In the rows, 128 means zero.
The rows of Z fall into 4 groups, which share some directions, and each row is roughly a mix of its group's hidden directions, except one row that fits no group.
Z, 177 rows:
[[159 108 131 150 107 105  80 127 116  97 102 120 169]
 [ 83 116 174 114 136 132 119 117 162  92  94 121 112]
 [160  94 121 106 159 146 120  82 109 152 126 123 167]
 [157  89 117 127 101 163 131  96 101 170 119 111 111]
 [139  78 113 166 130 123 159  96 108 135  92 105 122]
 [126 138 134 144  90 170  80 112 117 151 139 118 168]
 [126  79 121 149 110 114 112  92 117 160 118  81 139]
 [111 123 112 124 138 133 168 190  81 123 137 117 137]
 [138 160  80 102 138 114 152 115 128 123 164  84 119]
 [ 80 181 112 156 128  88 111 127 121 125 120 148 140]
 [105 119 112 132 143 167 104 125 163 180 129 108  95]
 [ 99 100 137  74 127 133  93 120 169 139 135 101 120]
 [134 136 132 166 107 149 172 154 123  86  91 122 109]
 [126 118 177 138 156 100 144  84 101 129  90 118 119]
 [127 159 125 158  87 107 177 133 163 111 109 111 125]
 [122 165 109  87 100 149 158 157 151 161 116 121 149]
 [ 98 118 135 123 177 131 127  93  92 147 161 154 105]
 [160 128 160 158  81 140 111  99 124 151 127  91 111]
 [144 141 109 141 134 160 176 108  78 121 156 149 119]
 [ 95 149 162 137 119 116  96  92 122  82 121  94 130]
 [133 163 140 130 138 112 119 123 104  90 129 178  81]
 [ 92 133 139 124 103 131 152 108 168  95 155 173 137]
 [165  85 126 140 156 145 120 109 118 131 113 181 104]
 [133 140 147 158 183 123 149 118 167 102  97 106 129]
 [108 130 116 118 166 166 104 149  99 117 133 181 141]
 [111 130 129  79  95 172 105 159 121 128 102 105 115]
 [174 160 139 117 147 147 147  86 129 125 146 144 169]
 [130  77 117 125 110 126 109  96 107 180 129 115 100]
 [ 92 111 118 145 124 160  80 116 172 145 131 113 101]
 [115 103 117 142 125 166 118 190 117 138 121 100 161]
 [143 109 123 149 134  98 193  93 123 108 108 137 111]
 [111  90 179 143 145 111  93 134 122 129  83 120 118]
 [121 101 106 113  96 174 101 128 113 177 114 147 118]
 [126 155 133 119 108 126 152 153 129  72 123 121  73]
 [142 148 131  82 137 121 134 112  77  89 154 146 109]
 [113 122 120 150 153  81 138  74 127 125 142 152 164]
 [ 74 178 114 125 104 125 144 128 115 112 160 103 137]
 [120 142 127 148 111 142 109 189 162  95 106 137 104]
 [120 109 155  89  72 122  95 144 136 138 125 113  96]
 [130 127 125 126 115 129 108  96 177 141 178 108 167]
 [183 126 149 144 149 150  85 156 122 153 127 119 105]
 [ 98 148 109 136 143 125 130 130 157 160 118  68 160]
 [107 152  77 135 114 130 136 147  88 120 175 140 110]
 [145 142 147 163 141 141  82 171 153 125  96 152 137]
 [139 112  89 123 148 152 130 115  99 132 188  97 137]
 [ 94 126 153 131 113  69 101 146 163 109 111 117 135]
 [109  84  97 107 101 132 137 158 135 117 159  90 153]
 [169 148 151 157  92 164 146 104 136 125  93 128 147]
 [135 128 121 114 128 122 207 127 104 151 142 155 133]
 [114 189 140 143  91 122 114 150 151 125 166 120 118]
 [150  93 144 162 135 122 126 136 118 142  83 174 157]
 [179 142 153 146 156 112 162 150 108 136 115 141  90]
 [152 163 110 104 112 148 142 143 119 129 141 183  87]
 [ 58 135 152 131 115 110 150 110 122 153  97 123 113]
 [109 118 159 125 102 128 115 127 112  73 112 181 131]
 [119  97 135  92 131 148  73 115 155 151 146  98 114]
 [127 164 134 162 131 158 101 164 159 109 130 141  87]
 [124 108 159 152 125 158 145  93  88 138  94 136 163]
 [112 161 132 133 120 134 144  95 181 113 134  76 133]
 [129  99 137  65 123 125 129 117 120 115 140 137  73]
 [148 132 113 100 136 124 156  76 127  79 145 157 138]
 [159 116 148 149  89 117 127 107 146 167 103  96  96]
 [139 136 116  94 104 158 134 197 149 127 138 132 111]
 [113 163 114 169 123 106 150 120 103 111 134 166  84]
 [125 121  94 171 137  91 122  99 119 100 123  86 104]
 [ 80 110 134 161 147 130  83 116 123 167 113 144 144]
 [123 191 123 165 130 143 130 139 144 176 126 112 132]
 [189 122 160 110 118 147 127  97 142 156  94 131 128]
 [118 135 150 195 128 157 125 141 113  94 116 142 100]
 [136 112 137 136 135 125  97 101  81  82 133  85 113]
 [106 177 139  86  94 116 139 132 168 155 121 126 126]
 [149 137 117 147 120 166 187 134 111  86 113 111 135]
 [149 125 153  87 168 111 132 130 144 102 131  75 112]
 [102 125 154 137 132 104 124 152 176 134 106 181 148]
 [158 119 161 165 154  88 122  95 133 127 123  87 128]
 [ 80 168 140 111 149 127 105 149 128 134 122  83 156]
 [155 115 124 118 152 155 165 136 149 182 142  97 108]
 [137 104 116 130 115  72 144  80 163 128 145 143 113]
 [122 104 115 131 148 152 152 102 176 160 171 111 112]
 [137 161 136 181 138 171 107 123 147 140 117 120 165]
 [ 91 147 110 126 156 136 129 141 115 180 128  82 103]
 [123 111 148  77 116 123 135 143 114 114 149  65 137]
 [112 146 149  86 104 146 144 151 154 174 117 115 161]
 [129 103 125 120 135 121  88  94  85 100 170 102 125]
 [ 78 139 129 130  85  84 127 153 161 107 116 133 128]
 [133 169 142 106 127 120 113 107 145 145 152 193 138]
 [112 148 110 173 123 146 146  84  82 106 137 107 131]
 [109 184  88 108 114 104 144 135 154 146 145 153 115]
 [131 162 105 155 173 139  82 128 105 106 130 138  99]
 [151  89 102 171 154 136 159 133 164 131 139 157 139]
 [146 153 118 105 111 146 191 107 128 157 147 155 122]
 [171 150 127 115 139 132 132 121 159 162 139  70 146]
 [132 119 139 152 111  87 138 135 142 136 130  69  84]
 [111 135 113 132 108 139  95 131 168 136 124  61 143]
 [147 160 126 141 116 132 156 161 105 179 101 141 161]
 [ 48 145 147 144 118 138 112 132 151 142 128 136 117]
 [183 110 146 162 141 115 156 158 122 147  95 115 130]
 [138 138 123 132 126  88 129  95 113  71 155 161 148]
 [165 145 119  92 180 147 137 114 130 174 136 124 130]
 [141 130 153  96 133 125 112  81 148  88 169 108 114]
 [111  76 116 101  99 137 105 111  92 144 151  97 122]
 [100 140 136 108  94 138 106 114 155  78 164 105 113]
 [138 133 118 155 127 142 108  93  79  95 150 163 103]
 [ 99 100 117 129 131 143 133 180 120 180 160 120 137]
 [105 134  95 117 186 112 152 129 128 109 137 163 159]
 [ 78 155 145 127  81 124 139  91 133 122 149 120 156]
 [207  98 132 154 133 120 113 120 142 115 122 134 129]
 [ 74 134 100 141 146  87 134 160 146 103 135 110 145]
 [155 161 127 166 113 106 163 121 166 147 120  91 116]
 [162 141 123 106 141 104 157 142  63 106 112 130 130]
 [ 97 117 117 107 120  87 114 159 154  88 131 152  93]
 [ 99 119  88 133 180 155 107 159 110 142 126 152 135]
 [124 179 121 124 149 105 169 153 159  92 138 138 142]
 [169 143 134 126 127 119 128 130 152 171 154  83 165]
 [143  98 118 153 142  81 133 111 104  92 120 144 172]
 [ 84 179 131 123 111 125 126 120 144 145 109  80 149]
 [165 119 135 153 181  98 165 112 138 124  99 117 117]
 [ 81 128 120 152 145 148 112 124 110 113 170 109 175]
 [175 101 140 147 145 131 107 130 151  99 103 160  91]
 [142 135 137 153 112 149 138 167 143  90 103 173  96]
 [104 131 165  90 128 128 142 137 158 100  78 154 137]
 [ 88 152 105 132 155 139 125 156 107 103 161 174 128]
 [164 125 106 124 144 135 166 150 193 138 131 125 110]
 [147 145 128 130 125 110 152 191 131 135  93 142 169]
 [162 159  99 131 144 105 115 142  86 107  97 133  92]
 [ 86 113 114  96 113 155  88 134  99 122 151 153 155]
 [113 165 114  98 132 134 146  66 151 150 142 120 152]
 [121 138 110  73 131 118 103 129 179 122 157 123  97]
 [171 178 126 156 152 138 123 149 152 152 133  97 143]
 [115 161 158  66 136 153 123 158 117 142 139 112 145]
 [135 123 124 126 138 100 130  71  87 160 106  93 134]
 [141  87 113 134 100 163  94 140 168 134  98 102 133]
 [125 169 128 107 103 125  82 111 137  85 150 155 111]
 [122 144 119  77 124 142 118  84 143 132 152 154  85]
 [ 99  86 125 159 126 122 122  72  97 119 145 107 133]
 [156 107 133 148 103 135 109 166 131 131  63 126 145]
 [147 179 101 139 135 128 153 116 168 145 111 150  92]
 [152  99 147 112 135 142 128 131  86 120 152 101  71]
 [ 84 133 135 151 136  73 150  90 116 117 104 138 136]
 [126 165  59 121 151 118 149 118 137 138 140 125  97]
 [132 156 119  95 174 149 123 141 142 117 132 153 182]
 [ 79  96 160 121 118 109 149 138 126  92  86 136 133]
 [122 166 121 107 113 106 168 152 122 166  96 155 151]
 [ 87  94 158 150 141 148 112 135 131 162 127  82 116]
 [131 176 145 150 142 127 130 164 168 139  93 118 158]
 [ 82 142 114 115  82 114 149 142 149  97 118 161 150]
 [153 131 154  99  92 121 133 107 129 113 161  71 135]
 [143 155 116 129 176 110 102  99  94 150 154 145  99]
 [142 110 119 125 126 140 139  81  81 138 165 117  87]
 [123  88 125  58 125 141 121 114 112 123 124 156 151]
 [110  80 119 142 130 130 114  86 135  78 145 159 124]
 [148 120 159 107 139 181 100  98 132 166 121 106 139]
 [109 102 147 117 146  95  94 103 129 120 136 116  67]
 [101 136 163  99 134 143 112 111 103  99 160 150  84]
 [ 98 142 121 118 129 148 169 137 170 178 148 104 130]
 [124 136  98 159 121  94 101 110 147 138 125 133 191]
 [145 115 130 136  92 146 109 168 160 153  77 140 121]
 [ 93 183 137 165 116 154 140 120 129 161 114 139 108]
 [134 106 110 119 100 123 165 144 140 109 123  71 167]
 [154 168  92  96 114 161 145 117 140 131 165 155 120]
 [ 88 147 131 140 111  93 149 157 127  77 152 121 105]
 [ 65 107 127 147 139 139  94 133 116 161 110  99 132]
 [ 69 108 155 121 131  85 128 134 148 117 100 102 119]
 [149  83 101 147 117 162 141 130 170 128 167 121 144]
 [154 178 159 128 134 102 160 121 161 100 125 157 129]
 [137 119  96 137 116 172 139  87 119 107 178 114 140]
 [143 143  92  76 109 142 152 134 134 136 174 126  99]
 [ 81 143 101 178 120 110 148 112 145 109 141 100 145]
 [122 115 155  88 145 129 102  93  96 155 156 137 164]
 [ 87 144 133 105 133 120 101 133  97 138 132  70 156]
 [145 116 140 140 175 120 108  98 112 167 169 101 122]
 [153 115 119 162 168 133  87 124 123 168 109 138  93]
 [114  94 145 105 174  85 106 159 105 134 128 137 147]
 [139  94 123 101 122 119 165 135 117  59 133 142 129]
 [120 148 140 130 147 124 106 160 162 134  82 180 131]
 [145 148  84 125 142 128 150 107 156 138 153  72 110]
 [102 153 152 113 108 141 122 189 114 126 109 169 130]]

One row of each group comes first, with its name. Which group is each row after those in?
[123 164 160 109 145  84 127  99 169 110 112 134 105]
<43>
[125 132 101  95 127  79 172 133 140  82 139 135 135]
<35>
[140 127 144 119 178 134 152 150 118  72 103 154 133]
<78>
[108 198 151 132 129 111 100 135 126 150 133 161 119]
<128>

[134 104 121 102 132 146 100  99 146  74 159 145  99]
<35>
[146 127 123 105 137 113  77 166 169 148 112 138 160]
<35>
[145 116 130 142 120 144 125 173 133 143  84  74 104]
<128>
[110 137 149 153 159  88 117 139 164 105 118  80 114]
<35>
[114 131 146  78 141  89 146  80 128 147 102 135 136]
<35>
[121 178 159  96 149 125 179 127 153 137 110 122 131]
<43>
[120 114 141 109 116 152 125 162 119 152 113  57 130]
<128>
[120 136 103 140 141 181 146 167 117 108  92 161 137]
<78>
[ 97 153 136 116 155  92 109 135 141  92 162 127 171]
<78>
[156 150 159 116 137 150 153  74 117 136 120 171 123]
<43>
[ 73 127 112 106 105 145 176 154 134 125 114 100 134]
<128>
[ 83 150 117 177 134 111 112 149 119 104 161 101 139]
<78>
[120 101 129 129 116 111 142 175 105 165 133  73 119]
<35>
[104 112 117 112  97 170 146 154 148  74 135 144 139]
<35>
